In the data rows, the value 128 means zero.
Here is a table of points, one per row:
[ 76 122 135  97  87 119 119 151 123 108  70 148 101  83 141 114 117 169
 137 176  78 147 191 124 134 127 142 124 115 108 151 143 135 122 113  88
  84 121 112 154 124 132 104 129 157 127 128  85]
[167 103 129 164 140 135 126  62  72  78 106 123 102 111 131 156 131 101
 111 122  83 159  99 131 129 149 106 158  92 106 117 160 178 144 117 133
 160  81 130  85  26  67 149 126 109 133 115  65]
[125 147 122  97 134 145 105  99  62 228  98 101 103 128 138 137 110  63
 124 187 117 131 148 146 128 163 156 131  98 132 192 147  50 117 189 143
 117 145 131 186 112 161 151  98 150 132 116 152]
[132  87 194 154 146 142 166 181 141 126  98 102 133 134 152 216 118  67
 103  99 118 121 140 111 114 128 124  97 140 149 103 162 133 142 144 115
 103 213  76 105 128 119  29 109 110 126 141 119]
[152 103 182 128 134 105 172 154 107 156 150 193 102 112 124  98 120 102
 148 123 103 135 110  67 171 150 168 136 107 130 130 125 136 149 118 185
 191  95 119 117 179 132 111  95 110  88 105 141]
[135  57 139 149 146  84 124 122 191 147 117 124 140 133 114 124 116 134
 169 160 132 132 143 140 201 128 128 121 119 145 128 143 152 103 130 103
 138 124 129 122 156 100 162 113 142 255 118 161]
[102 108 106 110 129 190 141 144  90 120  95 122 113 128  67 118 218 124
 189  69 101 178  71 195 129 110 137 118 141 180 118 108 106  80 106  80
 121 123 111 122 113 120 126 120 103 190 121 158]
[109 126  80 117  93 144 162  73 130  95 143 135 148 120 113 255 119 158
 115 139 114 111 119 104 129 124 166 139 151 198 127 121 163 152 142 136
 113 183 147  75 162 132 190 109 121 124 122 122]
[ 95 131 198 119 134 110  96 122 110 136 132 129 146  94 103 246 110 104
 129 127 118 111 117 124 111  99 101 122 161 125 112 181 117  85 107 120
 169  58 142 160 166 113 112 138 105 117 255 130]
[133  89 104 186 131 152 137 135 114 131 121 102 132  80  32 111  53 117
 102  96 132  86 109 211  86  96 153 134 124 120 129 109 121 206 124 172
 126 122  96 106 162 122 145 144 133 162 131 101]
[108 132 118  71 128 147 170  81 124 206 128 170 114 135 126  98 115 150
 112 164 123 134 122 149 121 122  49 195 123 138  40 156 172 114 154 143
  74 121 112 157 142 115 102 137 146 114 116 128]
[102 126 111 113 138  78  82 123 115 112 140 128 177 127 182 114 135  98
 144 141 113 130 157 204 162 137 147 114 215 115 104 101 138 183 113 189
  95  98 157 121 135 116  96  77 111 113 117 151]
[129 130 163 126 136 210 167 122 107 133 232 132 121  37 172 110 192 121
 236 127 162  94 167 104 100 103 123 109 134 126 143 123 131 193 123  79
 120 131 171 129 112 125 116 174  96 159 123 136]
[114 105 126 123 125 213 113 130 160 136 102 140 198 170 124  95 103 110
 108 110 122 128 142  91 111 228 153 125 168 114 134 118 109 110  42 121
  98  79 178 103 151 139 119 146  98 112 117 116]
[102 148 130 135 117  78 177  95 138 105 177 132 107 149 127 108 120 125
 164 103  78 133 103 166 138 124 113 109  93 131 165 157 104 155 116  72
  76  94 153 104 179 111  88 100 143  85 108 132]
[107 101  96 159 157 127 151 160 103 143 145  99 156  98 142  90 121 170
  92 168  83 190  90  91  95  80 169  81 188 111  98 148 126 141  98 131
 140 169  99 144 120 105 170 112 135 121 140 112]
[111 119 174 125 142 154 119 142 127 117 121 126 139 255 165 121 102 125
 129 156 122  74 129 138 129  63 213 105 133 132 114 131 133 107 186  95
 120  57 128 103 112 109 150 232 115  96  90 127]
[158  96 191 173 111 125 156 127 172 120 121 125 102 120 115 113 159 211
 105 164 133 137 136 168 102 162 124 130 135 147 193 171 132  97 143 182
 142 117 169 128  95 123 140 105 131  91 117 151]
[134 170 129 174 123 105 168 115 108  90  56 147 121 114 107 116  98 130
 237 161 255 172 132 147 148 148 122  89 138 142 119  98 132 109 120 121
 117 144 128 122 141 113 144 125 115  84 129 122]
[122 125 180 107 106 148  74 153 132 113 178 103 135 190 119 127  88 145
 168 100 136 209 163 120 111  69 121 143 102 109 104 132  71 123  94 179
 110 186 163 108 133 141 146 153  91 114  98 101]
[ 90 136  71 152 118 116 114 213 108 142 156 209 133 153 145 129 128 156
 133 105 117 144 149 162 132 151 112 191 127 140 189 151 149 162 166 108
 191 128 116 110 106 132 118 116  98 117 133 145]
[119 122 127 148 118 108 103  81 170 140 135 169  24 127 102 122 129 104
 108  82 114 154 136  86 145 136 145 140 223 102 153  78  76 124 191 134
 100 123 127 163 127 137 124 170 130 127 118 101]
[ 67 130 145  91 159 116  87 156  95 124 119 108 129 108  58 117 124 159
 127 107 158 123 157 102 165 159 158 163 109 150 144 128 184 125 123 115
  87 134 134 160  92 107 108 142 202 110 126 118]
[ 84 124  98 127 173 128 138 132 131 148 124  95 125 127 139  99 116 130
 132 129 132 124  72 126 132 129  97 116 128 120 112 154 167 108 206 116
 200 129 206 119 134 255 102 112 167 134 120  42]
[191 131 137  86 149 111 127 128 108  49 120 124 105 114 152 144 119 140
 117 111 132 133 139 132  64 141 131 142 133  77 124 128 172 101 128 112
 124 117  93  92 143 253 150 121 159 152 118 200]
[148 157 117  34 116 137 157 122 168  89 111  72 128 109 107 111 125 122
 131 125 125 118 153 124 185 107  97 112 137  90 156 156 128 118 126 113
 194 115  80  87 111 121 153  99 120 105 120 122]
[131 135 168 127 155 152 202 103 118 110 116 115 106 254 176  88 137 139
 106 103 118 123 126 127 138 146 138 119 105 127 144  82 119 198 122 160
 112 203 116 119 113 128 122 138 132 165 255 116]
[109 159 110 148 109 101 178 165 145  95 174 114 120 137 125 108 127  62
 105 118 136 123 131 125 111 123 152 147  99 118 165 154 157  77 111 140
  69 110 132 208 129 130 136 100 105 125 120 130]
[171 123  76 112 118 116 151 139 154 110 101 181 118 120 117 114 129 150
 116 118 103 134 178 136 114 114 182  77  78 170  76 102 108 101 129 154
 186 115 171 176  86 149  62 124 127 118 129 139]
[197 130 140 116  93 117 102 137 136 194 114  93 139 100 167 117 101 158
 135 121 166 131 116 132 120 100 138 185 128 160 164  35 156 115 108  90
 124 114 115 118 117 108  82 119 202 114 134 118]
[137  95  69 136 167 129 138 144 111 122 129 124 121 121 170 122  57 183
 127  95  99  66 128 104 107 120  71 106 159 163 136 131 114  97 120 124
 107 173 109 142 120  98 175 107  91 107 150 123]
[177 114  86 126 154 143 137 115 107 152 124 112 145 161 150 252 122 167
 119  83 129 160 120 114 115 127 103  77 145  91 134 139 147 159 113 118
 157  87 122 237 172  79 133 131 145 133  97 106]
[219 190 126 150 150 166 120 136 126  61 155 120 155 125 102 107 122 112
  99 137 107 153 175 125 209 109  94 175 152 133 113 151 124 127 131 117
 149 133 118 128 133 156 128 146 238 112 128 177]
[232 157  87 103  82 114 121 190 112 188 120 144 112 116  86 116 144 143
 107 151 148 115 105 101 150 117 145 112 129  81 103 159 136 127 147 109
  52 115 163  69 110 131 130 115 104 136 151 152]
[102 109 126 145 111 119  96 113 116 118 255 128 110 156 121 127  90 133
 128 192 171 147 119 129 137 195 132  82  95 119  96  87  81 105 114  76
 131 111  83 110 113 121 109  80 142 128 125 127]
[ 91 135 119 111 121 120 122 131 139 121  95 159 130 100 169 127 130 163
 110 121 221 101 102 129 127 121 176 214 125 103 115 188  21 143 121 112
 127 116 104 146 108 113 101 108 167 142 116 121]
[123 134 132 122 108 122 130 159 124  91 105 117 107 107 146 120 106 109
  91 126 123 121 110  74  94 126  76  98 125 255 113 135 108 222 115 165
 115  81 121 117 145 122 199 133 138 189 105 120]
[127 129 105 101 115  56 138  91 135 142 159 124 219 123 115 105 130 106
 101 142 141 169 143 112  84 173 128 128 145 126 174 121 103 114 167 129
 136 128  96 117 125 118 106 252  86 136 125 122]
[155 179 114 181 183  89 127 112 129 144 106  83 122 128  88 110 178 132
 168 133  92 108 196  99 100 140 155 174 121 153  91 123 115 102 139  89
 146 136 121  91 180  85 148  88 107 149 122 102]
[118 137 125 104 135 128  81 148 169 110 193 116  86 144 146 119 155  95
  85 147 172 151 141 175 101 131 148 131 111 128 120  90 160 113 142 151
 123 116 128 126 151  92 114  79 105 110 126  92]
[135 131 157 109  98 126  49  83 104 117 118 160 131 137 130  72  99 102
 114 111 123  95  79 118 104 112 150 102 134 128 139 183 164 139  93  95
 163 236 186 137 157  86 111 142 108 126 107 145]
[ 95 162 176 132 123 121 169 154  92 115 119 153 136 153 106 150 117 120
  54 173 124  80 107 118 125  95  82 142 151  90 153  49 117 128  72 112
 164 182 187 136 120 110  97 146  87 164  70 140]
[130 144 201 128 128 147 102 114 149 102 100 163 248  98 131 109 132 136
 117 119  94 135  93 113 115 151 123 116 119 106 131  72 101 136 255 116
  92 116 138 175 133 141 144 103  84 118 116 124]
[108 176  98 154 165 149 118 164 174 123 104  92  85  67 190 144 124 132
 119 123 100 158  70 151 156 179 138 128  78 107 100 117 123  94 115 153
 136 147 128  97 153  82 139 197 121 141 126 181]
[123 103 114 166 100 140 120 122  72 128 124 141 156 103 167 117 225 131
  65  81 149  83 136 169 182 103  98  75 101 150 130 127 119  53 116 176
 120 139 102  98 174 122 166 141 140 144 124  68]
[ 78 168 119 127 159 137 100  69 154 199 105 164 130 132 131 125 130 126
 110 120 163 171 134  89 116  73 120 146 101 123 184 121 170 121 116 167
 100 112 101 100 105 142 112  93 149 128 122 183]
[115 170 133 113  92 118 150 152 160 165 118 151 130 126 102 136 139  97
 144 102 131  90 176 148 103 149 105  79 126  69  91 125 124 128 118 126
 149 132 130  97  83  94 195 119 229 108 120 155]
[154   5  95  97 142  94 120 137 136  84 102 113 123 125 109 127 189  91
 138 135 146 122 124 113 144 106  80 177  98  82 112  96 113 140 123 104
 132 133 135 120 124 126 169 127 146  64 135 175]
[ 80 127 110 184  52 128 124  87 138 160 117  56 117 129 132 100 121 148
 119  93 124 108 159 114 150 127 103 153 120 130  81 150 176 130 161 134
 176 119 130 180 109 215 105 122  73 117 121 189]
[176 154 132 140 170  92 104 110 181 188 118 130 123 131 121 168 164 137
 129 139 115 110  91 160 155 143 118 118 107 145 121 142 127 164  40 107
 118 127  91 159  85 247 160 148  76  91 116  71]
[135 137 111 130 108 177  82 128 143  93 154 121 124 171 133 123 172 121
 253 197 106  65  75  91  99 115 114 124 140 111 143 120 131 122 114 219
 129 140  94 139 121 116  83 166 129 142 113 115]
These points spread out most along one direction. How far along it is each point below, from 0 to 99? The average is 50, and the first point in the table lies past the average. One standard deviation of the points above along it is 16.
[109 126  80 117  93 144 162  73 130  95 143 135 148 120 113 255 119 158
 115 139 114 111 119 104 129 124 166 139 151 198 127 121 163 152 142 136
 113 183 147  75 162 132 190 109 121 124 122 122] 29
[118 137 125 104 135 128  81 148 169 110 193 116  86 144 146 119 155  95
  85 147 172 151 141 175 101 131 148 131 111 128 120  90 160 113 142 151
 123 116 128 126 151  92 114  79 105 110 126  92] 52
[135  57 139 149 146  84 124 122 191 147 117 124 140 133 114 124 116 134
 169 160 132 132 143 140 201 128 128 121 119 145 128 143 152 103 130 103
 138 124 129 122 156 100 162 113 142 255 118 161] 55
[107 101  96 159 157 127 151 160 103 143 145  99 156  98 142  90 121 170
  92 168  83 190  90  91  95  80 169  81 188 111  98 148 126 141  98 131
 140 169  99 144 120 105 170 112 135 121 140 112] 32
[135 137 111 130 108 177  82 128 143  93 154 121 124 171 133 123 172 121
 253 197 106  65  75  91  99 115 114 124 140 111 143 120 131 122 114 219
 129 140  94 139 121 116  83 166 129 142 113 115] 30
[131 135 168 127 155 152 202 103 118 110 116 115 106 254 176  88 137 139
 106 103 118 123 126 127 138 146 138 119 105 127 144  82 119 198 122 160
 112 203 116 119 113 128 122 138 132 165 255 116] 20
[127 129 105 101 115  56 138  91 135 142 159 124 219 123 115 105 130 106
 101 142 141 169 143 112  84 173 128 128 145 126 174 121 103 114 167 129
 136 128  96 117 125 118 106 252  86 136 125 122] 44
[102 109 126 145 111 119  96 113 116 118 255 128 110 156 121 127  90 133
 128 192 171 147 119 129 137 195 132  82  95 119  96  87  81 105 114  76
 131 111  83 110 113 121 109  80 142 128 125 127] 54
[171 123  76 112 118 116 151 139 154 110 101 181 118 120 117 114 129 150
 116 118 103 134 178 136 114 114 182  77  78 170  76 102 108 101 129 154
 186 115 171 176  86 149  62 124 127 118 129 139] 61
[123 103 114 166 100 140 120 122  72 128 124 141 156 103 167 117 225 131
  65  81 149  83 136 169 182 103  98  75 101 150 130 127 119  53 116 176
 120 139 102  98 174 122 166 141 140 144 124  68] 39
[ 95 162 176 132 123 121 169 154  92 115 119 153 136 153 106 150 117 120
  54 173 124  80 107 118 125  95  82 142 151  90 153  49 117 128  72 112
 164 182 187 136 120 110  97 146  87 164  70 140] 27
[115 170 133 113  92 118 150 152 160 165 118 151 130 126 102 136 139  97
 144 102 131  90 176 148 103 149 105  79 126  69  91 125 124 128 118 126
 149 132 130  97  83  94 195 119 229 108 120 155] 67
[197 130 140 116  93 117 102 137 136 194 114  93 139 100 167 117 101 158
 135 121 166 131 116 132 120 100 138 185 128 160 164  35 156 115 108  90
 124 114 115 118 117 108  82 119 202 114 134 118] 72
